In the rows, 128 means zero.
Turns in one plane each, and the order they were made in; the first pair answered
Vor:
[130  84 167 114 100 158 110  78 147 156 120 170 119  83 136 131 108 140
 121 144 162 221] -> [114  61 165 145 118 143 116  69 183 147 101 165 128 112 109 145 106 116
 124 100 136 200]
[146 112 123 146 132 131 121 103 160 126 148 108 131 138 104 164 115 126
  85 118 146 120] -> [153 120 137  99 157 119 143 111 138 139 129 119 116 123 114 156 112  99
  92 143 134 108]
[116 159 101 154 148 126 133 151 117  91 138  96 153 154 123 143 148 124
 123  79 126  78] -> [124 174 113  99 160 120 152 169  85 110 124 106 134 130 149 129 143 111
 128 118 124  75]
Zada:
[131 148 120 122 139 117 140 144 121 142 147 117 139 135 138 124 134 123
 127 107 127  98] -> [130 150 120 129 135 118 138 144 123 136 149 116 141 140 135 125 135 124
 125 102 130  98]
[101 130 154 136 139 115 145 117 103 138  59 120 114 116 127 119 140  97
 125 136 137 100] -> [106 119 160 127 123 119 150 117 114 150  85 147 112 118 120 108 125  78
 136 108 117 100]
[149 129 131 192 128 106 107 129  98 122  64  91 117 160 115 113 138 117
 131 135 118 178] -> [150 134 138 158 143  95 124 139  84 135  53 100 103 149 120 107 133  97
 138 143 106 173]
[135 178 116  85 129 121 147 170  82 112 163  89 163 149 168 136 146 139
 123 124 144  70] -> [142 168 120  71 125 122 153 175  90 127 178 109 159 142 159 120 133 121
 130 108 126  70]
tanir:
[139 155 121 153 105 142  93 137 136 105 176 102 169 125 122 158 115 153
 100 104 130 121] -> [130 140 148 134 131 112 101 116 147  98 130  87 149 121 125 191 123 149
  89 145 128 108]
[126 175  89 158 112 142 100 127  53 110 179 117 130 113 123 155 129 221
 116 164 185 115] -> [120 169 124 141  88 127  99 110  93 106 198 110 142 124 120 180 119 223
 100 167 175  98]
[163  88 166 118  75  92 132  92 198 127 150  83 179 178 130 169 133 159
 128 172 100 101] -> [159  95 118 127 160  90 143 114 131 131  44  76 126 164 142 153 174 144
 139 216 123 123]
pok:
[119 118 154 146 117 113 130  95 174  97 150 123 133 153 125 170 146 125
  91 117 145  74] -> [124 109 152 155 119 112 128  88 181 102 140 133 127 154 120 167 143 118
  95 113 135  80]
[127 118 134 154 107 164 110 115 156 140 167 141 118 107 151 126 114 134
 131  97 122 136] -> [127 108 146 144 104 158 104 103 157 143 141 147 103  96 151 133 117 131
 127 126 128 157]
[114 175 140 104 105 123 106 118 120 114 170 119 157 100 113 133 133 146
  88 142 159 152] -> [113 167 130 125 103 132 106 122 130 115 192 128 168 107 101 122 122 129
  95  99 145 149]
[119 147 120 137 161 126 118 142  95 128 144 120 138 137 136 102 156 126
 151  99 122 117] -> [120 132 119 145 161 129 113 132 116 134 131 133 124 132 124  97 147 113
 161  99 114 133]
Tamo:
[133  97 154  65 154 111 148 116 163 145 102 152  85 111 131 132 109  61
 126 143  85 143] -> [141  87 166  83 116 126 123  89 178 144 112 147  89  95 131 135 109  99
 113 178 116 180]
[132 137 159 116 103 118  96 102 136 135 148 124 111  94 101 102 152 168
 122 120 122 163] -> [126 153 160  87 127  97 130 129 125 135 155 118 122 111 102 104 152 131
 129  87  89 116]
[151 158 131 135 143 120 151 166 122 146 171 133 134 136 129 128 109 104
 134  69  95 121] -> [158 134 112 178 138 147 113 144 122 147 139 149 111 114 123 115 121 134
 137 107 129 191]
[128 111 123 128 120 174 124 153 108 171 160 126 104 118 125 130 128 128
 105 104 129 133] -> [126 118 132 122 111 173 122 153 112 170 167 121 107 119 130 135 127 136
 100 103 131 132]
Now pairs of rows:
(two turns a pair)
[117  84 121 119 187 104 139 120 131 144  76 177  96 109 112 111 123  53
 157 154 105 143] -> [120 149 172  99  82 104 109 114 144 112 177 113 160 115 156 157 122 166
 105 206 164 122] : Tamo, pok
[123 136 121 129 139 118 140 129 122 130 157 127 137 135 125 128 118 104
 129  92 106 111] -> [127 123 102 167 140 132 119 121 123 122 137 121 131 135 117 126 131 126
 131 102 128 142] : Zada, Tamo
[137 154  58 165 143 144 132 175  85 125 125 113 176 168 109  98 128 114
 133  84 132 116] -> [150 170  61 135 134 154 128 186  65 138 129 111 164 150 129  86 129 126
 130 116 148 131] : Vor, Vor
[ 83 151 114 114 185 111 133 111  76 103  82  78 191 163 142 147 164 144
  98  98 163 115] -> [ 97 168  96  90 183 129 148 137  43 121 108 101 187 148 153 110 157 128
 109  83 158 116] : tanir, Zada
[126 118 130 116 148 114 133 131 146 159 159 155 111 125 133 119 122 118
 121  78 105 110] -> [128 117 152  85 157 105 132 119 136 153 119 144  91 107 149 142 134 130
 109 142 123 123] : pok, pok
[138  90 163  65 144  90 142 111 151 111  90 117 109 126 118 156 141 121
 122 182 121 104] -> [147 112 128 108 119 135 102 127 108 105 101 111 115 111 136 129 163 178
 122 205 177 155] : Vor, tanir
[138 122 108 158 106 146 126 140 134 107 161 128 147 142 113 101 106 146
 124  78 118 131] -> [127 122 114 131 172 110 157 145 118 100  90 108 122 148 118 129 130 117
 123 104 109 105] : Zada, Vor
[115  90  85 175 163 159 118  99 139 116  95 145 124 136 110 104 150  84
 138  69 130 147] -> [119 134 112 112 166 140 120 115  97  98  67  96 117 119 160 139 177 131
 107 175 176 136] : pok, pok
[107 130 124 103 100 156 114 122  97 150 151  97 145 126 112 128 119 150
 145 153 159 151] -> [ 83 101 122 134 147 130 127 102 131 136 108  89 145 157  79 157 131 113
 150 116 130 130] : Vor, tanir
[102 127 161 111 126 136 122  87 158 144 128 146 129 102 104 134 149 142
 123 140 134 111] -> [100 148 153 110 120 137 127 107 147 138 154 133 144 112 109 136 152 151
 121 119 137  91] : pok, pok
[107  79 173 138 113 111 116  88 189 123 116 128 121 133 117 166 122 120
 113 135 115 133] -> [104 122 170 123 119 104 123 110 153 103 114  86 134 138 141 184 141 150
  99 167 139 109] : Zada, pok
[122 130 133 135 106 115 125 120 145 116 167 124 145 126 115 133 138 145
 121 105 185  97] -> [122 138 121 124 134 109 129 131 112 111 132 113 133 120 129 136 156 149
 119 138 198  96] : Zada, tanir
